Here are some points:
{-35, -16, -16, -5, 7, -12, 18, -1, -16, -13, 15, -25, -51, -33, 18, 19, 24, -23, 28, 25, 18, -20, 24, 6}
{-39, -27, -33, -12, 30, -29, 5, -29, 1, -23, 18, -3, -67, -29, 26, 32, 22, -15, 38, 41, 22, -15, 47, 5}
{-10, 8, -5, 15, -19, 7, 0, -13, -12, 12, -3, 18, -13, -26, -5, -10, 14, 1, -22, -1, -8, 17, -20, 26}
{-8, 127, -12, 113, -7, -106, -83, -11, -28, -16, 83, 61, 70, -70, 42, -68, -76, -20, 28, -16, 71, 58, -47, 5}
{17, -33, -3, -26, -44, -2, 16, 19, 27, 18, -19, 11, 23, 55, -1, -19, 1, -5, 2, -18, 2, 11, -35, 28}
{-21, -66, 1, 18, 4, 30, -32, 13, -21, -7, -42, 13, 4, 0, 68, 37, -5, -25, -2, 12, -16, 6, -12, -10}
{27, 101, 23, -28, -32, -113, 78, 100, -5, 127, 42, -33, -18, 42, -109, -29, 125, 21, -10, -127, 34, -91, -79, 0}
{-35, -15, -28, -8, 16, -16, 2, -8, -11, -27, 8, -10, -60, -21, 9, 25, 27, -8, 48, 45, 23, -13, 43, 3}
{-24, -39, -15, -70, 1, -2, -51, 21, -4, -8, -33, -14, 8, 27, 22, 46, -45, -9, 39, 38, 29, 21, 47, 0}
{-32, -6, -30, 27, -1, -14, 20, 9, -18, 19, -28, 15, -24, -18, 39, 23, 10, -33, -4, 17, 5, -10, 2, 3}
{-24, -12, 42, 100, 45, -14, 56, 22, 91, 74, -36, 30, 18, 66, 65, 26, -12, -62, -92, 29, -9, 54, 8, -67}
{3, -49, -1, 15, 5, 46, -22, 1, -20, -18, -26, 4, -8, -17, 40, 39, -9, -28, -21, 19, 3, 10, 5, -8}
{27, -23, 22, 30, -2, -5, 30, 3, 37, 3, 7, 3, 2, 43, 10, 25, -20, 5, 1, -9, -12, 3, 3, -22}
{-49, 23, 15, -25, 14, 26, -40, -82, -2, -8, 16, -12, -92, -57, -27, 15, 44, 50, -30, 55, 25, -1, 15, 14}
{0, -99, -19, 57, -28, 1, 46, 9, 38, 10, 5, 25, -68, -14, 57, 18, 24, -53, 80, 28, 68, 36, -14, -22}
{-5, 5, 12, -26, -41, 5, -6, -29, -12, 46, 32, -7, 32, -4, -55, -38, -27, -59, -5, -24, 21, 35, -33, 39}
{38, -40, -20, -21, 1, 33, -19, 31, 3, -16, -6, 4, 21, 1, -16, 23, -49, -4, -8, 9, 0, 11, 39, 13}
{-11, 26, 9, -51, 32, 14, -33, -56, -24, -44, 32, -45, 0, -6, -16, -63, 34, 24, 5, -23, -37, 14, -39, 8}
{-10, 41, 25, -50, 35, 33, -41, -51, -34, -26, 43, -61, 2, 4, -34, -83, 57, 30, 14, -9, -31, 40, -45, 0}
{75, -22, -2, -39, -38, 49, -21, -46, -13, -73, 25, -8, 108, -58, -50, -20, -38, 9, -12, -40, -41, 25, 29, 50}
{-2, -42, -1, 15, 9, 27, -7, 4, -10, -9, -21, 4, 0, -12, 36, 31, -9, -14, -6, 10, -2, 1, 0, -1}
{28, 74, 6, 11, 16, -41, 43, 81, -41, 127, 4, 16, -11, -10, -69, 16, 116, -8, -32, -127, -4, -76, -76, -19}
{2, 8, -10, -21, 0, -9, -9, 19, 10, 26, 3, -6, 6, 26, -24, -8, -13, -3, -18, -23, -3, 2, 24, 40}
{7, 9, -3, -17, -9, 22, -13, -7, -41, 36, -3, -14, -51, -3, -45, -86, 50, 2, 13, -18, -5, 44, -95, 6}
{-5, 40, -5, -51, -24, 7, -5, 4, -55, 40, -22, 20, -38, -70, -42, 70, 21, 53, 38, 7, 4, 41, -24, -7}
{-3, 19, 8, 34, 9, -31, 15, 19, 55, 31, 12, 18, -16, 27, 3, -6, 8, 12, -31, -13, -19, -1, 17, -5}
{0, 3, -13, 52, -34, 22, -23, -22, -16, 15, -5, 44, -30, -74, 13, -32, 39, -3, -43, -23, -10, 16, -53, 61}
{-19, 29, -47, -33, 26, -8, -33, -4, -47, -54, 41, -18, 35, -76, 0, -65, 7, -49, 17, -24, -21, 3, 0, 23}
{-30, 25, -2, 7, 25, -67, -5, 10, 69, 5, 0, 6, -36, 8, 31, -58, 42, 26, -3, 28, 15, -57, 45, -18}
{-58, -8, -10, 32, -17, -11, -14, -22, 12, -13, -5, 6, -40, 24, 28, -7, -8, -66, 22, 10, 0, -7, -5, 4}
{19, 12, -40, -26, -3, -18, 22, 31, -24, 18, 24, -18, -13, 13, -46, 15, -2, 32, 35, -24, 0, 5, 14, 28}
{-4, 16, -3, 22, 16, -7, -11, -1, -9, 2, -10, 5, 10, -13, 2, -4, 8, -8, -25, -6, -16, -1, 1, 2}
{73, 13, 10, 8, 28, 44, 51, 7, -34, -9, 39, -50, 14, -5, -70, 2, -11, 29, 20, -14, 6, -15, -24, -50}
{44, -36, 38, -12, -16, -8, -2, -7, -17, 26, -89, -1, -64, 63, -26, 31, -77, 28, 42, 66, -27, 98, 56, -55}
{31, -21, 15, 1, -17, 12, 1, -20, 16, -16, -6, -19, 9, 15, -13, -8, -11, 8, -2, 8, -4, 14, 17, -10}
{52, -48, 52, 22, -24, -17, 41, -5, 55, -8, 3, 0, -9, 53, 11, 38, -51, -5, 31, -34, -20, 22, 11, -54}
{13, 8, -6, -27, 1, -4, 11, 23, -12, 6, 9, -5, 17, 5, -15, 13, -6, 24, 9, -5, -1, 0, 8, 8}
{-66, 67, -42, -100, 7, 19, -90, -42, -93, -14, -108, 10, 23, -53, -97, 3, -53, 10, -28, -37, -90, 0, 53, 56}
{60, 3, 56, 14, 13, -25, -43, 10, -85, 17, -19, -35, 1, 0, -56, 24, 1, 48, -13, -39, -99, 54, 4, 12}
{34, -4, 8, -5, 6, -14, -51, 31, -71, 37, -33, -8, 18, -6, -47, -18, -5, 36, 15, -4, -6, 25, -45, -14}
{19, -34, 44, -22, 23, -10, 17, 12, 20, 24, -61, -39, -29, 54, 31, 8, 23, 49, -75, 56, -44, 9, 60, -32}
{-26, 56, -19, 18, -41, -42, -4, 1, 68, 38, 0, 6, 42, 45, -28, -56, -49, -122, 20, -44, 52, 28, -14, 55}
{-5, 6, -13, 8, -9, 7, -8, -2, 24, -25, -2, 24, 24, -18, 36, -34, 19, 22, -22, 3, -19, -3, 4, 4}
{-54, -14, -13, 67, -2, -15, -19, -16, 19, -9, -12, 11, -40, -6, 45, -16, -4, -95, 17, 13, 9, -7, -10, 2}
{127, 35, 63, 44, 125, 127, 127, 30, -124, 32, 127, -127, -22, -20, -127, -109, -80, 111, 75, 2, 127, -26, -127, -127}
{27, -41, 33, 36, -1, 6, 32, -5, 33, -22, 17, 11, 11, 16, 15, 19, -37, 1, 16, -5, -6, 4, 12, -54}
{-21, -14, 41, -18, 0, 2, -36, -35, 56, -45, 10, 12, -6, 26, 30, 12, -7, 28, -1, 6, -17, -16, 5, -5}
{2, -6, -90, 48, 45, -11, -55, 127, -35, 66, 13, -38, 45, 127, -100, -101, -41, -127, 25, -127, -55, -65, 21, 119}
{-15, -13, 21, -18, 7, 25, 18, -50, 23, -22, 20, -58, -37, -14, -9, 17, 28, 10, -36, -3, 11, -40, 10, 11}
{23, 17, 41, 13, -11, 16, 31, -23, 32, -40, 32, -3, -5, -10, 3, -18, 32, 32, 18, -24, -27, -9, -24, 3}
{-9, 10, -7, -1, -16, 12, -13, -12, 14, -13, 12, 19, 13, -7, 2, 14, -13, 16, 11, 3, 5, -17, -3, 15}
{-29, 26, 3, 14, 24, -55, -16, 5, 34, 3, 9, -4, -19, 4, 26, -25, 30, 23, 5, 1, 18, -38, 25, -32}
{127, -88, -1, 15, -74, -34, 36, 71, -5, 30, 17, 6, 82, -9, -37, 116, -10, 59, 71, -43, 28, 11, 105, 35}
{-1, 7, 13, -33, 0, -10, 28, 19, -7, -24, -9, -53, 37, 65, 13, 100, -31, 5, 84, -19, 45, -10, -14, -55}
{39, -39, -58, 12, 9, 35, -6, 28, -15, -2, -6, 0, 41, -23, -8, -49, 13, -19, 25, 10, 50, 34, -1, 10}
{-43, 2, -48, 127, 127, 22, -38, 30, 3, -10, -70, 127, 4, -127, 127, -6, 127, -127, -127, 52, -30, 4, 34, -72}
{2, 51, 24, 14, -29, -57, 20, 25, 15, 68, 6, 6, 17, 34, -14, 9, -29, 34, -47, 10, 17, -6, -9, 0}
{32, 81, 72, 36, 30, -33, -54, 9, 12, 79, 28, 70, -104, 15, -127, -28, 14, 68, 42, -127, -95, -11, -32, -3}
{3, -25, 17, -87, -100, 55, 8, -44, -34, 4, 92, -15, 37, 11, -77, -15, -54, -127, 0, -73, 40, 62, -91, 127}
{-13, 8, -14, 33, -20, 3, -10, 2, -25, 18, -18, 39, -33, -63, 12, -27, 27, -13, -25, -30, -22, 8, -29, 45}
{-38, -25, -34, -3, 22, -22, 11, -1, -16, -5, -7, -25, -78, -35, 27, 29, 28, -23, 35, 21, 36, -10, 44, 4}
{127, -22, 41, -58, 26, -31, -127, 114, -127, 127, -127, -74, 84, 34, -127, -34, -49, 127, 15, -17, 52, 107, -127, -47}
{56, 14, -21, -83, -16, -73, 44, 79, -30, 55, 50, -44, -8, 13, -80, 6, 8, 86, 64, -54, 32, 18, -2, 63}
{18, 10, 12, -20, -23, -15, 42, 19, 3, 0, 15, -10, 33, 29, -5, 49, -16, 14, 26, -3, 24, -5, -6, -33}
{7, 1, 11, -5, -17, -5, 18, -5, 20, 6, 19, -7, 9, 12, -7, 11, -7, 3, -4, 5, 22, 0, 5, 8}
{-8, -12, 16, 7, -12, 57, -20, -70, -41, -44, 14, -4, -6, -20, -14, -8, -21, -51, 21, -12, 7, 10, -49, -5}
{-10, 64, 4, 67, -15, -67, -53, -9, -8, 7, 49, 22, -17, -10, 9, -59, -38, -11, 16, 6, 22, 31, -39, 19}
{-31, -32, -72, 69, -2, 24, -34, 5, 88, -73, -59, 111, 37, -48, 103, -118, 97, 61, -31, -33, -86, -6, -1, 51}
{17, -8, -5, -11, -8, -3, -6, 17, -5, 20, -14, -11, 14, 34, -34, 43, -26, 3, -17, -16, -20, -4, 27, 23}
{-127, 64, 5, -26, 44, -127, -99, 31, 86, 28, 17, 78, -123, 41, 99, 76, 53, 10, 39, -8, 0, -52, 48, -20}
{6, -1, 25, 10, 19, -92, 29, 70, 73, 71, -89, -3, -21, 112, 90, -35, 39, 127, -58, 40, -107, 27, -17, -37}
{65, -77, -101, 5, 2, 19, 9, 79, -5, 3, -35, 10, 30, -16, 10, -94, 19, -39, 57, 45, 109, 88, 9, 42}
{-3, -26, -104, -36, 97, 35, 27, -9, -97, 33, -83, -50, 16, -61, -29, 32, -5, 3, -21, 127, -10, 13, 127, 24}
{15, -4, -4, -15, -27, -27, 30, 10, 35, 0, 25, -10, 19, 24, -15, -5, -17, -1, -7, 10, 38, -1, 10, 19}
{24, -29, -24, -20, 8, 37, -7, 17, 0, -10, -23, 1, 22, 5, -14, 15, -20, -22, -11, 13, 7, 10, 44, 1}
24 more points follow, each with its number after it:
{-4, 4, -10, 15, -21, -6, -3, -14, 19, 6, 6, 11, 9, 10, -12, -20, -11, -28, 1, -20, 3, 13, -5, 30} 0
{16, -24, -17, 42, 34, 13, 30, -38, -42, -36, -39, -25, 6, -14, 10, -27, 5, -64, -7, 28, -21, -10, 25, -45} 1
{7, 13, 8, 5, -4, 3, 17, -2, 11, -15, 18, 0, -5, 1, 2, -10, 6, 7, 0, -17, -9, -17, -11, -5} 2
{-22, 87, 14, 53, -8, -67, 17, -121, 42, 29, 3, 11, -59, 21, -68, 55, 24, 71, 31, -1, 6, -12, -1, 41} 3
{32, 16, 48, 12, 10, -1, -23, 4, -52, 6, -2, -23, -5, 5, -18, 17, 6, 52, 2, -30, -64, 27, -15, -5} 4
{-14, 35, 4, 37, 4, -25, -22, -12, 4, 2, 34, 17, 11, -22, 5, -22, -22, -4, -1, -6, 50, 25, -14, 19} 5
{-113, 118, 20, -36, 7, -50, 30, 10, -59, -2, -47, -6, -89, 8, 9, 19, 11, -21, 59, -4, -42, -52, -46, -57} 6
{-19, 41, -8, 9, 8, -20, 17, -29, -46, -7, 13, -4, 6, -39, 10, 19, -8, -11, -4, 12, -25, 14, 7, -7} 7
{-7, -3, 17, 8, -3, 9, -38, -11, 14, -49, 14, 40, -4, -1, 35, 13, -8, 26, 32, 0, 7, 3, 1, -12} 8
{-25, 1, -20, 117, 65, 18, -7, 2, -8, -15, -26, 80, 4, -70, 113, -19, 34, -54, -66, 57, -9, -22, -6, -50} 9
{34, -6, 4, -10, -7, 27, -9, -18, -8, -34, 16, -1, 41, -22, -18, -3, 1, 30, -3, -22, -18, 2, 14, 27} 10
{9, -10, 5, -6, 0, 4, -6, 7, 0, 9, -15, -15, 5, 47, -29, 40, -3, -7, 3, -19, -16, -4, 28, 17} 11
{-42, 55, 63, -106, 67, 2, -110, -95, -53, -48, 41, -114, -29, 24, -46, -127, 92, 63, 7, -30, -51, 39, -107, -17} 12
{55, -14, -9, -9, -2, -39, 39, 15, 89, -40, -10, 28, 68, 63, -13, -13, -35, -17, 27, 45, -24, 87, 78, -44} 13
{-47, 74, 26, -13, 0, -48, 34, -4, -36, -11, -2, 1, -28, 5, 13, 35, 37, -19, 40, 3, -38, -22, -51, -110} 14
{4, -71, 65, -55, 24, -35, -8, 32, 38, 15, -75, 10, -12, 32, 72, 4, 1, 52, -100, 64, -33, 19, 57, -71} 15
{-2, 8, -9, -20, -11, -13, 1, 10, 14, 9, 6, -7, 13, 38, -39, -9, -14, -11, -32, -23, -11, -27, 48, 47} 16
{15, 20, 28, 27, 65, 21, 12, 3, 44, 2, 30, -11, -25, 20, -27, 6, 45, 4, -52, -74, -54, -57, 10, -45} 17
{-8, 6, 3, -7, 18, -59, 48, 31, 28, 25, -26, -19, -36, 71, 45, -55, 60, 67, -24, 38, -30, 6, 6, -24} 18
{-17, -4, 37, -12, -73, -13, -40, -45, 42, -43, 11, 32, 23, 27, 18, 46, -34, 50, 25, 3, -24, 23, -1, 24} 19
{49, -56, -21, 6, 19, 27, -25, -39, -9, -97, -8, -35, 15, -14, -4, -48, -30, -20, 33, 91, 6, 3, 66, -4} 20
{-2, 33, -1, -3, -9, -20, 28, 32, -14, 53, 10, 0, -23, -6, -25, -9, 34, -5, -14, -70, 5, -45, -39, -3} 21
{17, -31, -22, -4, 14, 31, -11, -11, -4, -54, 0, -18, 38, -8, -10, -35, -13, -15, 31, 51, 1, 13, 34, -5} 22
{4, 6, -28, 33, 18, -6, -2, 65, -17, 22, -6, -6, 25, 22, -26, 3, -5, -67, 15, -48, 5, -21, -2, 33} 23
Which two of these numbered points are nearest to each point below by angle, seen from the average point of the first points? Their numbers follow each, nearest first.
{54, -35, 21, 43, 18, 3, 38, -1, 49, -18, -5, -8, 16, 46, 9, 18, -27, 0, 23, -11, -16, 34, 3, -36} > 13 11
{15, 24, -6, -58, -6, -41, -42, 10, 30, 33, 21, -27, 48, 76, -91, 6, -64, 5, -29, -32, -15, -50, 70, 99} > 16 11
{83, -57, 5, -9, -26, 65, -16, -30, 0, -30, 23, -1, 93, -48, -55, 8, -22, 31, -27, -48, -36, -8, 30, 43} > 10 22
{-16, 32, 4, 9, -9, -17, -17, -8, -5, -1, 16, 6, 8, -12, -1, -22, -18, -14, 2, 6, 11, 18, -3, 12} > 5 0
{-3, 4, 3, -9, 0, -11, 6, 11, 36, 11, -23, 15, 17, 14, 3, 35, -6, 8, 16, 16, -20, 31, 32, 6} > 13 19
{77, -42, 37, 37, -9, -4, 36, -2, 45, 13, 22, 14, 11, 33, 11, 28, -26, 21, 20, -12, 0, 6, -6, -39} > 13 2
{45, -9, -6, 30, 30, -20, 9, 47, -10, 38, 4, -19, 27, 50, -59, -10, 10, -45, 18, -68, 2, -20, 6, 48} > 23 16
{-99, 102, 5, -15, 15, -35, 4, 6, -47, 18, -10, -3, -69, 9, 41, 29, 5, -50, 24, 5, -30, -22, -25, -67} > 6 14
{3, 34, 3, 4, -7, -27, 26, 32, -15, 57, 12, -8, -9, -3, -32, -9, 37, 7, -10, -85, 5, -35, -25, 3} > 21 17
{77, 15, -51, 127, -38, -35, 99, 9, 43, -31, -78, 69, 62, 6, -8, -73, -8, 33, -41, 66, -51, 20, 5, 12} > 13 9
{24, -10, 11, -27, -2, -5, 2, 21, 27, 11, -30, -2, 9, 29, 25, -6, 21, 36, -41, 37, -30, 7, 31, -13} > 15 18
{7, -7, 37, 11, -12, 11, 23, 1, 8, -15, 29, -1, -14, 1, 7, -12, 12, 29, -1, -27, -3, -23, -25, -13} > 2 17
{83, -127, 42, -22, -10, 25, 25, -80, 18, -30, -9, -111, -63, 41, -48, -90, 46, -33, 28, 60, 8, 64, 73, -33} > 20 22
{25, -9, 46, 54, 9, 15, -1, -17, 16, 10, 3, 20, -2, -22, -17, 11, -7, -26, -47, -23, -33, 8, -7, -25} > 17 9
{34, -28, 10, -13, -7, 14, -17, -38, 2, -40, 6, -2, 37, -25, -40, -19, 9, 21, 3, -7, -24, 2, 18, 20} > 10 22
{16, -13, 23, -16, -6, -8, 8, 9, 19, 12, -16, -15, -6, 27, 10, -3, 12, 20, -39, 28, -26, -5, 32, -16} > 15 18
{-51, 108, 0, 31, 36, -47, 31, -44, -115, -39, 1, -9, -11, -89, 23, 91, -21, -46, 4, 55, -54, 21, 33, -16} > 7 14
{-11, 30, 2, 8, 8, -30, -20, -3, -8, -2, 22, 8, 15, -14, -3, -32, -17, -13, 7, -7, 10, 13, -1, 1} > 5 7
{-17, 5, 15, -6, -1, 8, -16, -20, 23, -33, 12, 5, 9, 5, 28, 16, -11, 12, 6, 0, -11, -15, 8, -35} > 8 19
{-2, 25, -12, -34, 6, 27, -9, -14, -27, -25, -3, -11, 38, 15, -10, -5, -52, -4, 20, 24, -18, 31, -8, -17} > 22 20
{-12, -37, 98, -22, -92, -30, -94, -109, 104, -85, 21, 19, -39, 116, -11, 127, -97, 99, 91, -39, -34, 16, 40, 33} > 19 8
{109, -127, -127, 34, 30, 79, 65, 56, -22, 7, -21, -1, 64, -102, -7, -127, 85, -5, 67, 108, 125, 126, 33, 35} > 22 20
{-39, 56, 5, 34, 52, -20, 23, -69, -68, -33, -4, -41, -13, -23, -27, 39, -22, -83, 1, -14, -57, -53, 61, 19} > 7 1
{49, -15, 0, -22, -20, 30, -10, -30, -5, -41, 20, -1, 48, -23, -41, 0, -9, 5, 3, -14, -19, -6, 43, 41} > 10 22
{-20, 38, -34, 21, -49, -41, 13, -28, 65, 34, 28, 7, 18, 44, -40, -80, -40, -61, 4, -21, 64, 31, -2, 79} > 0 5
{-29, 30, 13, -6, -1, -11, 9, 0, -16, 2, -6, -7, -9, 3, -2, 19, 0, -15, 25, -17, -11, -5, -9, -10} > 6 14
{-31, 15, -4, -28, -8, 13, 12, -12, -30, 22, 7, -12, -31, 8, -22, -70, 43, 2, 2, 0, -9, 31, -68, 23} > 12 21
{80, -52, 68, -13, -23, -3, 24, -84, 43, -50, 6, -51, 43, 28, -77, -19, -42, 37, -29, 73, -24, 11, 81, 27} > 20 10
{-32, 58, 53, -127, 65, 34, -89, -111, -78, -69, 10, -95, -36, 13, -82, -127, 97, 55, 16, -34, -67, 44, -75, 13} > 12 4
{-4, 17, -5, -29, 23, -18, -11, 10, 9, 18, 13, -12, 18, 35, -35, 5, -21, -9, -14, -29, -1, -4, 29, 31} > 16 11
Here are 24 other points, each followed by its number:
{-23, 25, -24, -37, -32, -16, -4, 29, -35, -37, -3, 27, 19, -38, 23, -21, 12, 67, 32, -5, -39, -18, -15, -1} 0
{69, -14, -9, -23, -6, 46, -11, -62, -6, -33, 28, -24, 56, -35, -81, -46, -4, 49, -8, -27, -22, -1, 19, 48} 1
{-5, 4, 16, -10, -16, -19, 6, -36, -54, 23, 23, -41, -21, -13, -1, -39, -17, -11, -18, 16, 8, 7, -14, 32} 2
{55, -13, 18, -23, -20, 47, -30, -58, -4, -75, 40, -12, 43, -44, -67, -12, 5, 38, 10, -45, -23, 6, 18, 49} 3
{14, -1, 22, 8, 12, 6, -1, -17, -1, 0, 5, -16, -9, 19, -25, -7, -13, -5, 5, -9, -3, 11, -3, -26} 4
{2, 7, -4, -19, -10, -10, -13, 1, 9, 10, 0, -1, 15, 17, -29, 9, -13, 3, -18, -22, -13, -13, 25, 35} 5
{6, -16, -10, 24, 14, -5, -12, 30, -56, 29, -9, 17, 13, 21, -18, 30, 13, -49, -4, -37, -25, -19, 1, 25} 6
{5, -3, 14, -27, 19, 22, 11, 21, 0, -4, 12, -13, -22, 19, -9, 38, 1, 12, 10, 1, 0, 11, 5, -29} 7
{15, -10, -21, -27, -37, 4, -57, 30, -48, -7, -28, 31, 39, -28, -10, 12, -36, 32, 22, -41, -33, -17, -16, 17} 8
{-26, 32, -13, 6, 17, -45, -20, -1, 30, 5, 16, 6, -15, 12, 23, -33, 33, 22, 3, 15, 12, -32, 21, -20} 9
{12, -25, -1, 36, 46, 49, 2, 14, 14, -31, -24, 12, 30, 18, 27, -29, 15, -26, -33, -24, -28, -24, 7, -5} 10
{-50, -20, 78, -35, 4, 66, -65, -54, 95, -61, 18, -19, 23, 64, 69, 73, -7, 33, 5, 8, -4, -17, 35, -3} 11
{-11, 21, -19, -32, -15, 30, -6, -11, -51, 37, -3, -22, -37, 8, -40, -86, 37, 1, 9, -18, -7, 57, -104, 27} 12
{-9, -34, 10, 53, 26, 0, 6, 2, 27, 28, -19, 20, -46, 10, -5, 23, -51, -76, -46, 19, 22, -13, 1, -72} 13
{-28, 4, -6, 80, 43, 6, -21, 3, -4, 3, -6, 50, -3, -49, 39, -13, 21, -38, -48, 18, -1, -25, -4, -22} 14
{-14, 13, -17, 3, -35, 5, 1, -12, 19, -21, 14, 27, 18, -10, 11, 29, -35, 17, 16, 3, 16, -16, -20, 18} 15
{38, 40, 37, 69, -47, -50, 52, 32, 27, 61, 18, 13, 11, 9, -17, 30, -40, 21, -54, 51, 51, -37, 12, -8} 16
{-92, 127, 17, -6, 38, -111, 45, -107, -127, -66, 9, -83, 19, -127, 59, 104, -99, -58, 70, 90, -78, 52, 60, -49} 17
{-23, -45, -56, 82, 61, 28, 72, -58, -90, -34, -50, -63, 42, -73, 43, -63, 36, -116, -32, 118, -38, -24, 13, -37} 18
{32, -6, 22, 39, -27, -51, 82, 34, -10, 33, 4, -36, 13, 36, 14, 42, 17, 61, 9, -9, -57, 30, -9, 8} 19
{-25, -82, 23, -47, 6, 27, 56, 3, -24, 58, -92, -53, -33, 93, 57, 66, -3, -24, -55, 98, -16, 48, -4, -57} 20
{24, 0, 7, -3, -16, -9, 27, -8, 24, 3, 10, -8, -4, 17, -7, -5, -2, 2, 0, 7, 22, 3, 7, 9} 21
{-10, -11, -4, 0, 57, 32, -45, 15, 76, -57, 13, 28, 70, -18, 127, -29, 9, -3, -10, 57, 101, -64, 11, -72} 22
{-17, -1, 23, -3, 58, 11, -42, -25, 12, 3, 10, -31, -4, -20, 49, -21, 24, -13, -14, 15, 45, -26, 20, -43} 23
Which two of these numbered points are nearest to each point below by angle, seen from the average point of the first points? Their numbers follow each, nearest first.
{-9, -21, -35, 14, 13, 15, -15, 14, 46, -49, -25, 56, 42, -23, 75, -66, 39, 25, -34, -14, -49, -17, 6, 23} > 10 22
{6, -9, -5, -19, 17, 40, 27, -23, -23, -22, 1, -35, -6, -1, -9, -35, 41, 11, -6, -10, -28, -11, -18, 7} > 1 12
{18, 4, 14, -4, 17, -38, 37, 48, 33, 28, -17, -14, -18, 62, 40, -25, 40, 71, -15, 23, -52, 5, 10, -35} > 19 9
{-106, 119, 25, -22, 14, -50, 80, -23, -46, -9, -46, -31, -61, 41, 26, 47, -20, -33, 59, 13, -119, -17, -55, -79} > 17 20
{23, -2, 22, -39, 36, 15, 26, 22, 7, 17, 12, -26, -28, 26, -23, 63, -2, 6, 14, -15, 1, -1, 8, -50} > 7 4
{-10, -17, -2, 127, 41, 23, -5, 16, -4, 11, -44, 64, 1, -80, 104, -50, 58, -71, -85, 40, -19, 27, 2, -46} > 14 18
{7, -5, -3, 0, 4, 3, -3, -7, -2, -10, -1, -2, 5, -1, 0, -6, -3, 2, 7, 11, -2, 3, 10, -5} > 22 11
{28, -32, -50, 55, -11, 16, -7, 41, 43, -62, -39, 75, 37, -45, 100, -66, 64, 32, -52, -11, -66, -16, -6, 33} > 10 14
{7, 6, 10, 6, -25, 3, 43, -20, 41, 20, 31, -14, 27, 29, -13, 12, -12, -12, -1, -19, 48, 4, 1, 19} > 21 16
{1, -16, -41, 38, -7, 27, -54, 19, 45, -48, -23, 58, 34, -22, 68, -80, 64, 45, -19, -26, -47, -8, -18, 29} > 10 0
{-23, 12, 9, 0, 18, 5, -1, -15, 1, -11, -11, -5, -18, 4, 14, -23, 25, 4, -32, 12, -17, -26, 13, -10} > 23 9
{28, -8, 2, -12, -12, 26, -2, -18, -6, -44, 16, 1, 29, -13, -28, 0, -8, 8, 14, -7, -15, 9, 5, 31} > 3 1
{23, -5, 51, 10, 28, 13, 0, -62, -8, -19, 34, -44, -31, 10, -51, -21, -11, -17, 34, -17, 5, 29, -16, -37} > 4 3
{3, -40, 6, -34, -8, 6, 5, 9, 24, 15, 0, -7, -29, -21, 17, -26, 39, -2, 10, 29, 51, -6, 2, -14} > 23 22
{12, -12, 18, -38, 40, 24, 18, 19, 7, 7, 6, -19, -45, 27, -28, 50, -15, 9, 16, -3, -8, 38, 20, -48} > 7 4
{15, 22, 22, 19, 9, -3, 11, -51, 2, -1, 7, -35, -34, 25, -47, -28, 13, -18, 23, -4, -1, 23, -22, -5} > 4 12
{59, 32, -30, 7, -64, -15, -15, -2, 21, -21, 28, 70, 51, -31, 27, 27, -37, 38, 16, -4, 33, -27, -17, 35} > 15 8
{11, -51, 25, -3, 0, -16, 25, 5, 25, 6, -26, -17, -25, 38, 13, -6, 25, 11, -42, 38, -37, 5, 33, -18} > 20 19
{-37, 42, 6, -21, 29, -9, -61, -1, 28, 22, 11, 24, 28, 1, 7, 36, -46, -33, -28, -8, 61, -9, 12, -19} > 22 23
{34, -20, 48, -75, 75, 46, 32, 51, -21, 6, -9, -79, -46, 37, -40, 85, 23, 21, 4, -7, -17, 16, 8, -100} > 7 20
{52, 72, -42, -57, 9, -69, 53, 92, -80, 69, 55, -86, -28, 46, -121, 34, -3, 80, 63, -51, 6, 10, 1, 70} > 19 5
{-19, 14, -33, -100, -33, 76, 49, -16, -95, 24, 38, -30, 16, -22, -75, 39, -75, -69, -20, 20, 45, 1, -21, 11} > 2 17
{29, 92, 34, 71, -59, -124, 85, 37, 48, 121, 41, 28, -30, 39, 9, -36, -24, 45, -94, 20, 61, -10, -26, -29} > 16 21
{-16, 6, -39, 33, -18, 16, 0, 4, 58, -62, -2, 72, 39, -28, 78, -35, 59, 14, -39, -9, -65, -2, 24, 40} > 10 14
{25, -40, 28, -68, 53, 59, 0, 48, 18, 21, 24, -24, -34, 58, -43, 83, 12, 13, 6, -23, 16, 10, 1, -49} > 7 20
{29, -48, -76, 13, -5, 19, 25, 46, 1, 8, -24, -7, 17, -31, 3, -44, 17, -15, 18, 41, 42, 34, 3, 11} > 18 22
{3, -23, 33, -21, 1, 3, 19, -7, 35, 17, -52, -39, -2, 68, 43, 4, 14, 34, -67, 66, -32, 15, 27, -20} > 20 11
{-4, -15, 16, 9, -2, 74, -47, -79, -38, -56, -10, -3, 24, -12, -29, -13, -48, -73, 6, -27, 26, -5, -50, -39} > 4 3
{32, -43, -44, 15, -2, 13, 11, 30, -20, -2, 0, 8, 22, -17, 3, -43, 8, -24, 14, 21, 37, 32, -2, 9} > 18 22
{0, -4, 19, 17, -17, 23, 29, -34, 6, -64, 12, -20, 12, 7, 3, 23, -12, -13, 32, -35, -52, -35, -1, 27} > 3 11
